grid =
array([[-252,  -93,  409, -500,  122, -169, -487],
       [-143,  367,  136,  416,  240,  -36,  -25],
       [   8, -385, -194, -105,  109, -282, -111],
       [ -97, -206, -206, -318,  132, -291,  107],
       [-168,  151,  290, -983, -178, -391,  -36],
       [ -20,  593, -123,  558,  158, -116,  -63],
       [  48,  100,  -69, -168, -592, -127,   36],
       [-271,  218,  -91, -277,   39, -293, -263],
       [-169,  299,    6,  -91, -289,    7,  -51],
       [ -43, -303,  -15, -445, -333, -130,   35],
       [ -33, -104, -546,   75, -143,  -55,   59],
       [ 181,  -80, -582, -108,   11, -116,  387],
       [-332,  -18, -253,  457, -396,  142, -233]])
Rows and columns are numbered from 1.
The entry directly below -127: -293
The entry directly below -333: -143
The entry in the bottom-right corner?
A: -233
The entry in the bottom-left corner?
A: -332
The entry directly below the largest entry?
A: 100
The entry at row 1, column 1?
A: -252
The entry in row 1 and column 2?
A: -93
The entry in row 2 and column 1?
A: -143
The entry directly above -271 is 48
The entry directly above -293?
A: -127
The entry directly below -55: -116
The minimum?
A: -983
The entry just left of the smallest entry?
A: 290
The entry directly below -93?
A: 367
The entry at row 3, column 1?
A: 8
The entry just left of the centre entry?
A: -69
The entry just left of the largest entry?
A: -20
The entry directly above -15?
A: 6
The entry at row 1, column 3 is 409
The entry at the centre?
A: -168
The entry in the top-right corner: -487
The entry directly below the smallest entry?
A: 558
The entry just right of -127?
A: 36
The entry directly above -253: -582
The entry directly above the largest entry?
A: 151
The largest entry?
A: 593
The entry directly below the centre entry?
A: -277
The entry directly above the smallest entry -> -318
The entry just left of -130: -333
The entry directly above 416: -500

[[  8   6 -13   6   1   5  -8  13 -11 -56]
 [ -2  21   2  11  17   0  14  -9   1  -4]
 [  1  10   0  -5   6  -9   4  -7  -2 -13]
 [  1  12  -2   0  13 -15  14  -3  -3 -20]
 [ -8  14   2   5   5  11   0  -3 -19  -3]
 [ -6  11   1 -15   3 -12  25  -9 -15  -8]
 [ 11  10  -1 -16   5 -18  23 -11  -8 -14]
 [ -6  11  -5  -1   7  -6  10   3  -4 -29]
 [  8  13  -4   2  12 -11  14  -2  -7 -24]
 [ 13   6 -13   0   0   2  -5  11 -11 -55]
 [-10  11  -3  -2   4   2   8   4 -16 -23]
 [ -7  13  -3  -2   4   0  14   0 -11 -21]
 [  8  11  11 -23 -10   1  27 -28 -31  26]
 [  2  12   2  -4   8 -10  14 -10  -3  -5]
 [  2  10 -12   1  12 -15  13  10  -7 -51]
 [  1   7   4 -17  -6  -6  20 -17 -19   3]]
Report the fourth entry in reading order.
Answer: 6
The entry directly below the largest entry is 14
The 3rd smallest entry: -51
Report the entry in the top-right corner.
Answer: -56
Report the third entry on the main diagonal.
Answer: 0
Report the 2nd entry on the diagonal from the top-right corner.
Answer: 1
Report the entry just left of the smallest entry.
Answer: -11
The fifth entry in reading order is 1
Report the third entry from the end, reading row by row.
Answer: -17
The last entry, reading row by row -> 3
The first entry in reading order is 8
Report the 4th-last entry, reading row by row.
Answer: 20
The 2nd smallest entry: -55
The 5th-last entry, reading row by row is -6
Report the entry just right of the largest entry.
Answer: -28
Report the last entry in the row that holds the largest entry.
Answer: 26
The second entry, reading row by row: 6
The top entry of the column that holds the largest entry is -8
Report the entry just left of -21.
Answer: -11
Report the entry in the bottom-left corner.
Answer: 1
The first entry in the row that holds the largest entry: 8
The smallest entry in the last row -> -19
The entry directly below -20: -3
The second entry on the main diagonal -> 21
The smallest entry in the first column -> -10
Report the third entry on the diagonal from the top-right corner.
Answer: -7

arr =
[[ -6   7  16  -8  15   0  15   9   4 -12 -20  19  17  18]
 [  8  -8  38 -12  42  24  43  24 -14 -10 -28  41  35  36]]
Give the bottom-left entry.
8
Give the entry directly above the largest entry.
15
Give the last entry, reading row by row.
36
Give the 3rd-last entry, reading row by row.
41
Give the entry in the top-left corner.
-6
The entry just right of 17 -> 18
The entry just right of -14: -10
The second entry on the diagonal from the top-right corner is 35
The 2nd smallest entry: -20
Give the entry just right of 43.
24
The entry just left of the largest entry -> 24

W =
[[-27  11  -4   9   5 -12  -8 -19  -4]
 [ 13  16  -1   6 -49 -33 -16  11 -19]
 [  5  19 -10   3   1 -13  -5 -21   1]
 [ 18   1  -2  -4  21 -21 -51  -2 -13]
 [-52 -10   5 -37 -29 -35  47  -8   6]
 [  7 -26 -19  -3   3   6   8  14  -8]
 [ 35 -34  12  -5 -17   3 -15  -9  -5]
 [-20  -6  -3 -32 -13 -29 -35  11   4]
 [ 18  19  -1   7   4 -12 -33   0  -1]
 [  3  -1  13  31  21  51  47  23 -16]]
Rows and columns are numbered from 1.
The bottom-left entry: 3
Report the bottom-right entry.
Answer: -16
Report the entry at row 1, column 3.
Answer: -4
The entry in row 3 and column 1: 5
The entry directly above -52: 18
The entry at row 1, column 1: -27
The smallest entry is -52
Report the entry in row 2 and column 2.
Answer: 16
The entry in the top-right corner -> -4
The entry at row 1, column 2: 11
The entry just left of -37 is 5
The entry in row 2 and column 1 is 13
Report the maximum.
Answer: 51
Report the entry directly below the smallest entry.
Answer: 7
The entry just right of 9 is 5
The entry just right of -34: 12
The entry just left of the largest entry is 21
Report the entry directly above the largest entry.
Answer: -12

X =
[[ 39  50 -39  39  27  54 -28  37  36  29  30  35]
 [-39 -41 -46 -43  36 -43  34  47 -38  35 -36  24]]
Counting starts at 1.
Read off the minimum.
A: -46
Read off the entry just left of 30.
A: 29
The entry just right of 30: 35
The entry just left of -38 is 47
Read off the entry at row 1, column 1.
A: 39
The entry in the bottom-left corner -> -39
Read off the bottom-right entry.
A: 24
The entry directly below 27 -> 36
The entry directly above the smallest entry: -39
Read off the entry just left of the largest entry.
A: 27
